In the data rows, 50 means zero.
Here is a table of points, one per row:
44|57|51|57|52|49|48|37|53|44|46|69|64|42|63|61|57|61|62|55|49|57|58|49|42|43|60|53|50|74|62|42|36|40|57|37|38|32|58|52|47|48|43|66|47|59|47|45|63|51|48|66|45|66|47|50|53|39|55|39|53|41|49|51
66|38|45|47|52|60|57|72|43|53|50|58|42|70|60|50|48|60|61|62|53|48|61|45|55|45|45|62|38|42|56|53|51|57|50|39|47|68|44|34|42|40|44|41|50|61|60|54|41|47|64|68|40|47|51|42|39|45|40|60|55|41|50|48
40|67|70|39|54|50|42|59|62|48|45|42|42|40|48|62|44|53|49|51|45|49|53|41|67|40|53|32|57|45|43|44|38|57|55|45|50|54|36|48|47|49|63|45|50|41|51|52|50|51|41|54|53|65|54|50|54|58|56|25|64|40|39|50
52|43|51|52|56|58|37|62|41|57|44|56|58|47|51|46|56|48|57|42|39|51|61|61|49|53|45|49|57|59|54|40|56|48|59|44|53|58|43|47|61|52|54|63|69|52|52|57|52|40|56|56|41|60|60|64|47|50|47|45|52|51|59|61
41|51|57|55|68|58|52|44|63|54|54|64|59|63|42|55|52|62|46|60|55|48|56|45|59|51|39|51|58|43|57|41|64|63|55|50|61|52|49|53|50|58|54|37|73|50|54|51|45|59|56|52|52|59|42|70|59|62|66|61|45|72|52|53
64|47|65|64|37|46|52|50|49|39|47|54|36|52|61|55|39|70|50|61|70|54|56|68|58|55|40|61|52|70|56|51|49|62|38|58|54|53|42|55|53|48|64|36|52|44|50|40|64|62|61|64|66|45|46|48|26|53|49|50|43|47|32|54
51|33|51|40|36|54|47|76|55|64|37|66|45|65|53|60|43|38|25|42|48|42|39|67|24|43|63|88|19|32|46|75|34|29|58|45|35|64|71|41|54|67|70|38|50|60|28|66|47|64|68|30|62|40|48|48|29|66|51|53|73|32|47|50
46|36|50|68|54|43|58|47|41|64|54|52|47|41|54|60|38|46|62|48|52|53|40|32|61|55|49|46|43|54|42|64|53|62|49|68|30|40|56|67|43|63|61|42|58|27|40|46|46|41|54|60|61|52|55|62|73|34|33|46|41|53|67|35
44|44|67|71|55|31|43|70|52|44|69|64|68|33|45|52|48|41|64|56|63|41|43|50|42|72|50|29|48|41|37|74|36|47|56|59|74|63|46|56|44|25|26|43|40|49|40|33|42|34|54|42|46|35|49|61|44|61|65|46|63|62|47|64
29|60|32|46|33|53|60|49|71|45|77|57|36|54|57|56|61|53|40|50|55|35|50|51|53|70|58|58|72|62|39|50|58|47|49|41|42|33|32|47|60|58|26|58|55|38|44|38|52|28|44|37|62|52|38|48|43|39|61|34|38|60|51|58
42|37|32|47|32|56|61|39|57|50|50|51|27|55|33|48|45|36|32|38|59|63|41|49|36|58|34|19|35|48|62|43|56|58|52|58|50|55|57|64|55|67|45|64|36|54|49|60|54|47|61|84|46|55|34|49|46|68|35|55|68|36|36|53
61|49|13|55|50|48|55|48|66|42|30|11|63|44|59|67|40|65|24|56|53|52|52|45|51|32|57|48|47|50|72|59|51|41|50|56|64|45|36|48|65|62|43|41|26|44|48|59|53|51|42|53|50|28|88|61|68|50|44|59|45|43|57|72
38|43|54|52|41|45|58|56|53|36|43|62|46|52|53|47|56|59|57|44|37|48|53|52|62|56|46|58|57|43|56|46|52|52|47|58|58|52|53|56|39|45|51|53|52|55|68|68|49|54|40|46|48|62|60|60|57|49|49|53|58|59|49|44
50|64|52|39|57|54|55|43|55|57|61|50|58|49|61|48|52|54|61|55|51|46|43|48|52|60|57|38|53|62|44|47|50|48|46|45|64|47|63|58|75|49|73|51|41|47|55|47|59|59|42|56|53|62|47|49|40|46|47|61|45|62|65|43
52|47|53|48|54|62|39|53|38|48|54|56|47|45|28|50|45|53|44|47|25|50|48|48|49|51|40|65|53|46|49|47|53|64|54|48|65|52|43|45|50|41|47|44|40|56|52|48|56|48|43|56|58|55|51|49|63|47|53|44|55|52|51|40
47|54|57|46|37|50|33|36|57|51|55|57|66|43|48|60|51|38|41|44|55|63|47|50|47|53|68|51|38|43|55|57|40|42|40|46|43|40|55|58|42|54|32|56|67|43|63|49|60|54|30|47|67|64|47|44|28|36|71|40|40|36|75|50
69|50|45|38|58|54|51|30|48|58|62|45|64|69|43|38|53|31|39|61|61|45|48|70|69|37|77|54|68|60|59|44|54|55|48|82|51|77|62|26|55|58|49|64|46|61|49|66|42|41|59|30|48|34|64|45|60|41|67|56|44|44|26|29
33|41|49|42|56|57|41|38|30|38|49|51|48|55|53|33|33|47|45|48|43|32|42|49|49|46|34|38|59|27|56|48|44|46|43|47|53|40|46|45|51|43|54|37|61|49|52|43|42|47|54|47|42|47|49|50|48|38|46|48|36|56|37|49
54|48|54|42|41|36|50|44|49|46|36|47|53|36|47|52|39|42|44|55|42|40|47|39|58|41|40|42|43|55|30|31|46|42|68|38|49|43|23|48|37|37|58|60|49|43|48|55|52|52|45|51|55|52|49|54|42|52|58|49|54|49|45|38
54|45|59|54|58|43|61|59|54|51|56|26|58|48|62|36|65|59|44|36|60|73|41|58|32|43|48|62|66|43|58|63|60|58|43|43|55|41|45|48|46|42|47|65|63|62|53|44|49|49|50|53|30|48|34|37|50|59|42|43|35|70|45|29
66|53|54|43|42|56|49|42|43|47|39|72|45|38|56|54|65|41|58|48|51|45|54|44|47|35|46|51|61|52|59|51|54|54|54|50|43|38|58|48|56|51|34|43|55|59|48|47|44|49|36|52|37|53|47|50|48|50|41|47|47|60|57|53
66|69|49|47|57|66|63|54|42|70|48|42|53|59|63|47|43|37|60|48|47|61|70|41|53|60|59|45|57|42|29|42|68|31|61|49|63|46|76|62|55|30|66|50|40|56|57|51|63|56|53|35|51|47|43|30|62|37|36|72|66|36|53|58
43|57|45|54|61|42|53|58|29|44|48|20|29|39|23|56|68|67|64|40|68|33|52|52|49|52|47|45|37|48|52|40|41|45|43|48|45|60|50|63|30|58|52|71|51|51|41|42|41|61|56|35|56|41|55|29|68|63|58|44|34|62|70|54
53|77|53|55|55|33|47|42|47|52|58|21|51|62|44|14|52|40|68|67|29|69|35|47|41|59|46|55|38|55|31|70|59|59|41|54|16|50|51|41|46|63|53|53|37|46|51|47|46|62|56|31|50|36|57|47|63|71|41|76|54|41|46|77
45|39|40|49|53|44|39|44|52|49|39|54|48|50|42|44|55|52|52|36|40|53|58|49|45|40|49|49|44|53|45|28|49|45|36|43|48|48|56|40|48|38|40|30|44|44|49|43|38|41|39|43|30|48|36|53|39|35|38|46|43|45|47|36
These points spread out most along one direction. How far along it is each point below, from 0 to 99? The average is 50, and the first point in the table lies past the average. One standard deviation of the points above along it is 16.
51|33|51|40|36|54|47|76|55|64|37|66|45|65|53|60|43|38|25|42|48|42|39|67|24|43|63|88|19|32|46|75|34|29|58|45|35|64|71|41|54|67|70|38|50|60|28|66|47|64|68|30|62|40|48|48|29|66|51|53|73|32|47|50 ~ 2
46|36|50|68|54|43|58|47|41|64|54|52|47|41|54|60|38|46|62|48|52|53|40|32|61|55|49|46|43|54|42|64|53|62|49|68|30|40|56|67|43|63|61|42|58|27|40|46|46|41|54|60|61|52|55|62|73|34|33|46|41|53|67|35 ~ 57
44|57|51|57|52|49|48|37|53|44|46|69|64|42|63|61|57|61|62|55|49|57|58|49|42|43|60|53|50|74|62|42|36|40|57|37|38|32|58|52|47|48|43|66|47|59|47|45|63|51|48|66|45|66|47|50|53|39|55|39|53|41|49|51 ~ 66
69|50|45|38|58|54|51|30|48|58|62|45|64|69|43|38|53|31|39|61|61|45|48|70|69|37|77|54|68|60|59|44|54|55|48|82|51|77|62|26|55|58|49|64|46|61|49|66|42|41|59|30|48|34|64|45|60|41|67|56|44|44|26|29 ~ 27
50|64|52|39|57|54|55|43|55|57|61|50|58|49|61|48|52|54|61|55|51|46|43|48|52|60|57|38|53|62|44|47|50|48|46|45|64|47|63|58|75|49|73|51|41|47|55|47|59|59|42|56|53|62|47|49|40|46|47|61|45|62|65|43 ~ 57
64|47|65|64|37|46|52|50|49|39|47|54|36|52|61|55|39|70|50|61|70|54|56|68|58|55|40|61|52|70|56|51|49|62|38|58|54|53|42|55|53|48|64|36|52|44|50|40|64|62|61|64|66|45|46|48|26|53|49|50|43|47|32|54 ~ 51
29|60|32|46|33|53|60|49|71|45|77|57|36|54|57|56|61|53|40|50|55|35|50|51|53|70|58|58|72|62|39|50|58|47|49|41|42|33|32|47|60|58|26|58|55|38|44|38|52|28|44|37|62|52|38|48|43|39|61|34|38|60|51|58 ~ 73
43|57|45|54|61|42|53|58|29|44|48|20|29|39|23|56|68|67|64|40|68|33|52|52|49|52|47|45|37|48|52|40|41|45|43|48|45|60|50|63|30|58|52|71|51|51|41|42|41|61|56|35|56|41|55|29|68|63|58|44|34|62|70|54 ~ 51
40|67|70|39|54|50|42|59|62|48|45|42|42|40|48|62|44|53|49|51|45|49|53|41|67|40|53|32|57|45|43|44|38|57|55|45|50|54|36|48|47|49|63|45|50|41|51|52|50|51|41|54|53|65|54|50|54|58|56|25|64|40|39|50 ~ 61
